One turning vector, and how many ticks it has turned:
The counts run from 0 to 574.
[-12 -39  45 -24  -8   5  26 -31   2 -40   8   4 -26   3   0   2  27 -18
 -12  -6 -23  23  26  -3 -23 -13   1 -30   1  -6   4  -8 -22 -11 -34  -2
 -15] : 232
[-32  -2 -21   7 -12 -35  -3 -19  14  25  -7  12  33   2  20   1 -34 -28
 -27  18  -2  19 -37  -3 -20 -17 -23  11 -26  -5  16  -8 -10  -9  -1 -19
 -18] : 207
[-14 -12  -7  15 -38 -21  -1 -13   1  12 -23   5  27  -6  -9 -30  -6 -27
 -23  21 -16  25 -37  -4 -22  -1   4 -13 -35 -32  10   1  26 -30 -18  30
   2] : 205
[  2 -14  -2   6 -13  -6 -20   7  16  48  -4  13  10 -20  12  18  13  17
  -7 -15  32  50  24  -8   2 -14  35   9 -11   5 -12  -1  15   4   8  19
 -32] : 178
[-29  11 -16  27 -16  -3 -26 -50 -14  20 -24 -15   6   6  16  -6  11 -25
 -10   4 -10  13   0   8 -37   0  -1  14 -22 -16  25 -23  16   8  11 -28
 -29] : 199
[-14 -14  10  -9  -1   2 -13 -23   9 -26   3   6  21 -28  -9  -6 -22 -42
 -21  31  13  -7 -45  29  -7 -16  -4 -19 -21 -25   7 -14 -15  -1 -23 -11
 -18] : 485
[-13 -26   5  -5 -30 -18  29 -19   4  35   3 -13  -5 -26   5 -20   9  -8
 -21   5 -16  20  23 -11 -36  -7  13 -36 -31 -15 -20 -12   7 -12 -13 -12
   3] : 377
[-21  12 -34   2  -6   1 -25 -23  17  -2  -2  12   8 -11  18 -36  -2 -39
  -3   0  17  43 -36 -15  -5  25   9 -23 -13  -5  30 -21  -1  -1 -39  -5
 -15] : 277
[-26  -7 -17  10   3 -31  -7 -58  41   8 -15   1  28 -16  24  20   2   4
 -19  14  22   4  -5  10 -18  -3  -2 -19  -5  17 -22 -23   1   6   4   1
 -22] : 384
[-13 -27  10  10 -21  18   0   5   1  15  -1  -9  18  -1   1  10 -15 -34
 -26 -22  35  15   3  17 -13  -6  26  13 -22 -29  43  -2  24 -22 -14 -13
 -20] : 345
[  1  12 -13  21 -30 -52 -21   4  13   5  -7  31  -6   1  35  -9   6 -11
   6  22 -25  55 -10 -25 -14  -5 -13 -13  -8  12 -12 -12  17 -17  -3  20
  -6] : 289
[ 22  -5  39  17  -9  -3 -19  35 -19 -10  18  36  -5   5  22  22  -2 -25
 -40   5  11   7  13  14  -4  -6 -21  -2 -15  -3  -5 -17 -16  -9  -5 -31
 -29] : 503
[-16 -17  10  -7 -12  -9  19 -37  16 -46  -5   0   3  -9  -9  -6  30 -10
 -25  12 -24  34   4   3 -19   8   8 -44 -16  18 -10  -2 -18   1 -31  26
 -12] : 307
[ 14 -22  58 -23  10  -1  11  -4  12  -3  35  25 -25  -9  22  -6  17 -17
 -27   2   2  24  17  11  -3 -12  -1 -12  12  -3  17 -16 -27 -12 -31 -44
  -7] : 158
[ -9 -20  33  -9  15 -23  -7 -44  14 -33   5  22  -8  22  26  28  12  -9
 -16  11 -18   1  25  10 -21 -16 -16  -7   2  22   4 -24 -17  -6 -10 -25
 -20] : 229
[-12  12   7 -12  -6   5  -8 -15   1  41 -12   2  11   5  15 -18   8 -21
 -12  -1   3  57  -6 -12  -6  -4  37 -10 -48 -18  39  -9   5 -11  -6 -13
  10] : 272
[-10 -12 -11  23 -14  23 -29 -31  -5  25  -6  14   7   8  -3  -8  16 -25
 -15  27 -20 -30 -20   7 -36   2  -6  -3 -29 -17  16 -21  14  18 -14 -10
  -9] : 547
[-34 -17  -7 -17 -16 -11   5 -41  14   2 -14  14  12 -26  13   1  11   7
  14  -5 -10  37  15   1 -15 -16  14 -29   3  -2 -34   0   3   1   2  21
 -32] : 386
[ 33  -4  19  27  -9  22 -50   8  15  15   0  29  -8   2  10  43  28   1
 -17  18  16  11   9   2  -7  -7  52   9 -13  -4  14  -5  28  -3  -3  22
 -10] : 257
[-31 -42  13 -21   6  -3  27 -37  13   3  -1  18  26 -16  10  14 -17  -4
 -32  -8  16   3  -1  26 -11 -21 -21 -16   2 -11 -19  -3 -22  15  -9  -9
 -47] : 313
[-22 -23   0  15  -1 -11 -26  19  -1  21   8  18  17  16  34  13 -39 -24
 -25 -18  35  19  -2   5  -3  -6 -27  11   5 -11  24 -21   5 -11 -23 -18
 -37] : 0
[ 12  12 -19  42 -40 -42 -17  14   9   2  -6  15   7   2  38   8   6 -32
 -16  23 -15  30  -7 -10 -19  -7  -4 -11 -19   9 -19 -14  24 -20   4  18
  -7] : 288
[ 12   1  24   4 -18   8 -10   8 -12 -32  -4  -2  28 -12 -12  17   5 -19
 -56  29  12   4 -15  21 -14  -9  23  12 -33 -21  31  -8  -6  -2  -6   6
 -37] : 411
[ -7   2  -5  -5  -5   2 -25 -36   7  33 -14  40 -21  19  25   2  32   9
  18   7 -46  41  11 -16 -23 -13  10   1  -5  -2  13  -1   4  17   0   5
 -15] : 541
[ -6 -10  34 -18 -11 -35  24 -41   5  10  -4  10   4   2  23   5  14   6
 -25  25 -32  35  21  -5 -29 -17 -16 -24 -30  17   1  -6 -31   0   2 -17
  -9] : 303
[  8 -24 -11  36 -12 -11 -22   4  20   0  -9   4 -17  18  41   9  32 -30
  -4 -16  -2  27  23  -4  -4   8   5  28  31   8   7 -17  28 -13 -13   7
 -27] : 10
[  9 -22  15   8  -2  26 -17  22   2  30  14  39   6 -14  16  41  -5  -1
  -7 -13  33   0  29  13  -7 -24  21   4  -1 -19 -10 -11   6   4  -3  -7
 -43] : 252
[ -7 -24  12   9 -29  -4  17  39   1  11   6  18   0  -1  22  -5  -8 -19
 -21 -23  14  52  12  -5   3  -3   4  14   5 -27  14   8   9 -26 -23  10
 -29] : 2
[ 19 -20  50 -10 -17   0 -26  -3 -11   9   1  24  -5  14  -4  24   8   8
   7  15 -11  23  15   2 -10 -32  32  24 -20 -21  38   4   1 -13  -5  17
 -13] : 333
[-23   7 -41  32  -9  -5 -32 -26  13   7   0  -1  25 -10  17 -12 -14 -43
 -18  -4  23  23 -36  -2  -5  19   4  -8  -4   0  23 -29  21  -5 -22  -7
 -16] : 278
[-23 -25 -21  20 -19 -19 -25 -39  24  37 -21  -6   9   6  14  15  12  20
 -11  -6  16  38  27  -9 -20   8  22  -6  -4   0   1  -4  27   0 -14  30
 -30] : 103
[  9  18 -33  48 -15 -20 -13  16  12  13   1  24  23   3  40   2   0 -38
 -28  16  -3  18 -21 -14 -14   7 -17 -19 -25  14 -16 -13  12  -7   1  -9
  -8] : 287
[-22 -28 -19   9   2   3 -18 -23  27  18   2  30  -6   3   5  -6   7  19
  -1 -15   8  35  -2 -11   5  20   4 -19  18   5   5   2   8  14 -51  32
 -34] : 528
[-35 -28 -21  -4  -9 -14 -12 -37  12  42 -14  24   8   4   6  -8   5  23
   1 -23   3  56  10 -18 -15   3  11 -11  -1   2  -3   0   6   8 -22  29
 -32] : 104
[-24 -45 -18   3 -28   1   5  -4  17  33   3 -11  -7 -17  -9 -21  -2   1
  -4 -11  -3  24  27 -14 -41  21  13 -44 -15 -18  -9  -9  15   4 -35  18
 -13] : 452
[ -1 -13  22  24 -15  -6  14  12  -9 -12  10  35  11  24  37  29  -7 -29
 -31   4 -16  -5  14  16 -27 -29 -26  -6 -15  -6 -28  -7   1 -19  16 -21
 -21] : 221
[ -6 -27  -4   9  -9  13 -21 -41  13  30  -7  37  13 -19  22  13  13 -23
  16  14 -21 -14  -3  22 -24 -30  -7  13  22 -19 -25 -28  16  18   6  -8
 -33] : 468
